The same turns and mirrors carry the whole set onto itself, and each row onto the other rows of its family. Which rows share a family with each named row? Give them in list order.
These 40 rows form 5 families of 8 rows each.
Q_816: [ 1.40 -1.30 -0.31  0.74  1.06  1.86  2.25 -1.20]
Q_225: [ 1.85  0.71 -0.99  2.17 -1.51  1.16  0.93  2.85]
Q_365: [ 0.20  0.88  0.93 -2.16  2.53  0.01 -2.79 -1.22]
Q_661: [ 1.87 -0.10  0.58 -1.50 -0.13  2.16 -1.23  3.41]
Q_389: [ 0.95 -0.57  0.50 -0.74  0.59  3.57 -2.40  1.72]
Q_460: [-0.79  0.34  3.59 -0.74  1.22 -1.15  0.08  2.26]
Q_739: [ 0.76  1.03  0.16 -1.66 -0.89  2.55 -1.27  3.10]
Q_336: [-0.40  0.39  0.38  1.21 -2.10 -1.41 -3.84  1.82]
Q_237: [-0.49  0.47 -1.15  3.28 -1.15 -0.06  0.77  2.87]
Q_764: [-0.81  1.29  0.44 -0.45  2.27 -1.68 -0.66  3.68]
Q_204: [-1.66  1.31 -0.16  2.46  0.55 -1.87 -0.28 -2.62]
Q_711: [-1.12  2.52  0.92  0.20 -0.81 -1.66 -3.66  1.77]
Q_662: [-0.56  0.45  2.45 -0.22  1.98 -1.75  0.33  2.98]
Q_380: [-0.99  0.93  0.02  2.56  0.36 -2.72  0.81 -1.70]
Q_399: [ 1.03 -0.08  0.17  1.22 -1.89  1.98 -0.85 -3.02]
Q_687: [-1.98  2.27  1.47  1.59 -0.47 -1.32 -3.24  1.79]
Q_856: [ 1.93 -2.22  0.18 -0.61  2.32  0.45  1.16 -0.11]
Q_551: [-0.64 -0.23  1.70 -0.36  2.80 -2.19  0.87  2.04]
Q_969: [ 0.88  1.40 -0.98  1.17 -2.39  2.25 -2.23 -1.37]
Q_188: [-1.67  0.49  1.50 -1.22  1.88 -1.02 -2.37 -2.25]
Q_940: [ 0.71  0.60  1.73 -2.30  1.38  0.29 -2.12 -2.19]
Q_878: [ 1.10  0.99 -2.94  1.64 -0.95  1.23 -1.52 -1.69]
Q_76: [ 1.37  0.24  0.52 -1.58 -0.10  2.90 -2.20  2.32]
Q_154: [ 1.53  1.96  2.16  0.03  1.55 -0.59 -3.11 -2.14]
Q_976: [-1.54  3.38  0.39  1.53 -2.10 -0.31 -2.64  0.79]
Q_247: [ 2.23 -0.94 -0.80 -0.71  0.83  1.35  1.89 -1.16]
Q_818: [ 0.40  0.71  1.65  0.20  2.74 -1.49  1.16  2.83]
Q_158: [-0.57  1.74  0.04  1.70 -0.32 -3.42  0.97 -1.08]
Q_278: [ 1.52  0.69  0.44 -3.01 -1.08  1.27 -2.21  1.51]
Q_398: [ 1.35 -0.57  0.00 -0.38  1.99  1.63  2.41 -0.98]
Q_344: [ 0.88  0.77 -1.86  1.23 -1.74  1.81 -1.77 -2.28]
Q_603: [-0.47  0.00  0.39  2.58  1.26 -2.45 -0.22 -2.52]
Q_379: [-0.33 -0.22 -1.20  2.18 -1.61  0.87  1.30  2.73]
Q_331: [ 0.46  0.80  0.13 -0.20  2.55  1.60  2.35 -1.32]
Q_403: [ 0.60  1.39  1.94 -1.18  1.94 -0.70 -2.76 -2.16]
Q_848: [ 0.05  0.33 -0.35  3.25 -2.12  0.11  1.49  1.83]
Q_792: [-1.29 -0.75 -1.58  1.03 -1.15  0.57  1.56  2.73]
Q_140: [-1.22  0.47  0.16  3.99  1.42 -1.25  0.81 -0.86]
Q_6: [-0.16  0.40 -0.97  0.69 -2.38  1.70 -2.54 -2.20]
Q_782: [-1.09  1.91  0.61  1.34 -1.72 -1.40 -3.93  1.64]

Same family as Q_792: Q_389, Q_460, Q_336, Q_878, Q_154, Q_158, Q_331
Same family as Q_603: Q_365, Q_739, Q_687, Q_247, Q_818, Q_848, Q_6
Same family as Q_711: Q_816, Q_661, Q_237, Q_204, Q_551, Q_969, Q_940

